[[ 1.53  0.54 -1.31 -3.67 -0.84]
 [-3.63 -2.98  0.74  5.08  2.73]
 [-1.72 -3.71 -0.46  1.20 -5.99]]
->
[ 1.53 -2.98 -0.46]

[[ 3.68  5.38 -0.35]
 [-1.75  0.33 -0.69]
 [ 2.47  3.46 -0.09]
 [ 0.90 -1.24  6.04]
 [ 1.04  0.28  2.70]]
->
[ 3.68  0.33 -0.09]

[[ 4.35 -1.08 -5.48 -4.19 -3.93]
 [ 5.94  3.54  1.89  1.95  2.58]
 [ 2.26  6.45 -3.13 -3.55 -4.29]
 [ 6.67 -6.56 -3.52 -3.05 -3.38]]
->
[ 4.35  3.54 -3.13 -3.05]

[[-0.06  4.21]
 [-1.67  0.00]
 [-5.18  2.10]
 [-1.66  6.31]]
->
[-0.06  0.00]

[[ 0.76  5.09]
 [ 6.51 -3.39]]
->
[ 0.76 -3.39]

[[ 1.37  5.03  0.21]
 [ 0.86 -1.86  7.45]
 [-0.24  3.61 -2.37]
 [ 3.22  4.94  0.11]
 [ 0.19 -3.49  7.62]]
->
[ 1.37 -1.86 -2.37]

[[ 7.73  5.50  0.26]
 [ 3.77 -2.55 -0.85]]
->
[ 7.73 -2.55]

[[ 1.23  4.83  6.06]
 [-1.19 -5.15 -5.75]]
->
[ 1.23 -5.15]
---
[[ 1.78  0.99  1.71  0.08 -0.70  0.49  2.11 -2.49  1.42  0.90  1.37 -2.87
   0.49  3.78 -1.53]
 [ 2.17  3.41 -1.10  0.70  1.87 -0.19 -1.03 -2.35  3.33 -0.20  1.73 -1.13
  -0.19 -0.74  1.92]
 [ 2.93  1.46  2.93  0.00 -1.48  0.73  3.67 -4.41  2.19  1.46  2.19 -5.15
   0.73  6.61 -2.95]
 [-0.02  0.90 -0.71  1.00  1.88  0.47 -1.00  2.35  0.53  0.14  0.20  2.93
   0.47 -2.26  2.55]
 [ 2.84  4.54 -1.57  0.63  2.40 -0.44 -1.66 -3.75  4.58 -0.47  2.34 -2.06
  -0.44 -1.15  2.43]]
->
[[ 2.93  1.46  2.93  0.00 -1.48  0.73  3.67 -4.41  2.19  1.46  2.19 -5.15
   0.73  6.61 -2.95]
 [ 1.78  0.99  1.71  0.08 -0.70  0.49  2.11 -2.49  1.42  0.90  1.37 -2.87
   0.49  3.78 -1.53]
 [-0.02  0.90 -0.71  1.00  1.88  0.47 -1.00  2.35  0.53  0.14  0.20  2.93
   0.47 -2.26  2.55]
 [ 2.17  3.41 -1.10  0.70  1.87 -0.19 -1.03 -2.35  3.33 -0.20  1.73 -1.13
  -0.19 -0.74  1.92]
 [ 2.84  4.54 -1.57  0.63  2.40 -0.44 -1.66 -3.75  4.58 -0.47  2.34 -2.06
  -0.44 -1.15  2.43]]

[[-4.42  2.62  4.72  2.59  3.73]
 [-1.21  0.27  3.89  0.64  3.91]
 [ 2.88  4.76 -3.76 -0.46  0.97]
 [ 3.18  4.03 -3.28 -0.81  1.13]
 [ 3.47  3.31 -3.39 -1.05  0.81]
 [-0.49  6.39 -4.44  1.40 -1.54]]
->
[[-4.42  2.62  4.72  2.59  3.73]
 [-1.21  0.27  3.89  0.64  3.91]
 [ 3.18  4.03 -3.28 -0.81  1.13]
 [ 3.47  3.31 -3.39 -1.05  0.81]
 [ 2.88  4.76 -3.76 -0.46  0.97]
 [-0.49  6.39 -4.44  1.40 -1.54]]

[[ 0.79 -0.77 -1.28  1.97  2.37  1.77 -1.22  1.20 -0.99  0.05]
 [-0.09 -1.77  3.56  0.49 -1.02  7.30 -4.23  0.88  1.66 -1.53]
 [ 1.07 -0.02  0.48 -2.76 -0.88 -0.91  3.38 -0.45 -1.72  1.38]
 [-0.53  3.34 -0.62 -1.32  0.78  0.87  2.14 -2.64 -0.09 -0.15]
 [ 0.29 -2.49  1.45  5.89 -2.83 -0.60 -2.12  5.26 -0.84  3.77]
 [ 0.16  0.70  0.59  1.55  0.86  4.41 -1.17  0.26 -0.16  0.22]]
->
[[-0.09 -1.77  3.56  0.49 -1.02  7.30 -4.23  0.88  1.66 -1.53]
 [ 0.29 -2.49  1.45  5.89 -2.83 -0.60 -2.12  5.26 -0.84  3.77]
 [ 0.16  0.70  0.59  1.55  0.86  4.41 -1.17  0.26 -0.16  0.22]
 [ 1.07 -0.02  0.48 -2.76 -0.88 -0.91  3.38 -0.45 -1.72  1.38]
 [-0.53  3.34 -0.62 -1.32  0.78  0.87  2.14 -2.64 -0.09 -0.15]
 [ 0.79 -0.77 -1.28  1.97  2.37  1.77 -1.22  1.20 -0.99  0.05]]

[[ 2.07  1.61 -1.17 -3.10  3.78  1.19]
 [ 0.14 -4.78 -0.02  1.19 -3.84  2.27]
 [-1.92  3.49  1.29  0.58  1.58 -3.43]
 [-2.73 -2.77  4.15 -4.02  2.83 -1.98]
 [ 3.91  2.93 -4.37  1.24 -0.10  2.97]
 [ 2.04  5.51 -2.62  0.60  2.22 -0.18]
 [-3.97 -1.19  4.27 -1.56  1.40 -3.74]
 [ 2.58  2.10 -3.88  4.03 -3.29  2.12]
 [ 0.32 -0.28  0.82 -3.80  3.74  0.18]
 [ 3.98  2.30 -3.86 -0.42  1.27  3.11]]
->
[[-3.97 -1.19  4.27 -1.56  1.40 -3.74]
 [-2.73 -2.77  4.15 -4.02  2.83 -1.98]
 [-1.92  3.49  1.29  0.58  1.58 -3.43]
 [ 0.32 -0.28  0.82 -3.80  3.74  0.18]
 [ 0.14 -4.78 -0.02  1.19 -3.84  2.27]
 [ 2.07  1.61 -1.17 -3.10  3.78  1.19]
 [ 2.04  5.51 -2.62  0.60  2.22 -0.18]
 [ 3.98  2.30 -3.86 -0.42  1.27  3.11]
 [ 2.58  2.10 -3.88  4.03 -3.29  2.12]
 [ 3.91  2.93 -4.37  1.24 -0.10  2.97]]

[[ 1.61  1.21  0.72  0.68  1.21 -5.72  0.23  2.05]
 [ 0.93  0.30 -1.96 -0.20  2.43 -4.59  1.49  4.01]
 [ 0.94  0.38 -1.53 -0.19  2.13 -3.64  1.22  3.89]
 [ 1.28  0.07 -0.50  0.34  1.71 -3.47  0.77  3.00]
 [ 0.57 -0.47 -0.31  0.34  1.09 -4.74  0.59  2.52]
 [ 1.62  1.50  0.66  0.97  1.30 -4.80  0.66  3.33]]
->
[[ 1.61  1.21  0.72  0.68  1.21 -5.72  0.23  2.05]
 [ 1.62  1.50  0.66  0.97  1.30 -4.80  0.66  3.33]
 [ 0.57 -0.47 -0.31  0.34  1.09 -4.74  0.59  2.52]
 [ 1.28  0.07 -0.50  0.34  1.71 -3.47  0.77  3.00]
 [ 0.94  0.38 -1.53 -0.19  2.13 -3.64  1.22  3.89]
 [ 0.93  0.30 -1.96 -0.20  2.43 -4.59  1.49  4.01]]

[[ 5.84 -6.62 -5.44 -3.79 -1.82]
 [-2.14  2.54  1.50  5.71 -0.03]
 [-6.53  5.82  5.38  3.74 -5.73]
 [-0.08 -0.44 -1.83 -3.35 -3.50]
 [-6.36  6.09  5.82  2.27  2.98]]
->
[[-6.36  6.09  5.82  2.27  2.98]
 [-6.53  5.82  5.38  3.74 -5.73]
 [-2.14  2.54  1.50  5.71 -0.03]
 [-0.08 -0.44 -1.83 -3.35 -3.50]
 [ 5.84 -6.62 -5.44 -3.79 -1.82]]

[[-4.70 -0.56 -5.30 -3.05  2.44  2.44  4.89  2.23  2.42  3.48 -4.55 -1.94
   2.89 -3.22  3.40]
 [-3.37  3.45 -4.81 -0.32  1.85  2.31  2.02  2.79  1.52  2.88 -3.75  2.67
   3.17 -4.54  5.48]]
->
[[-3.37  3.45 -4.81 -0.32  1.85  2.31  2.02  2.79  1.52  2.88 -3.75  2.67
   3.17 -4.54  5.48]
 [-4.70 -0.56 -5.30 -3.05  2.44  2.44  4.89  2.23  2.42  3.48 -4.55 -1.94
   2.89 -3.22  3.40]]
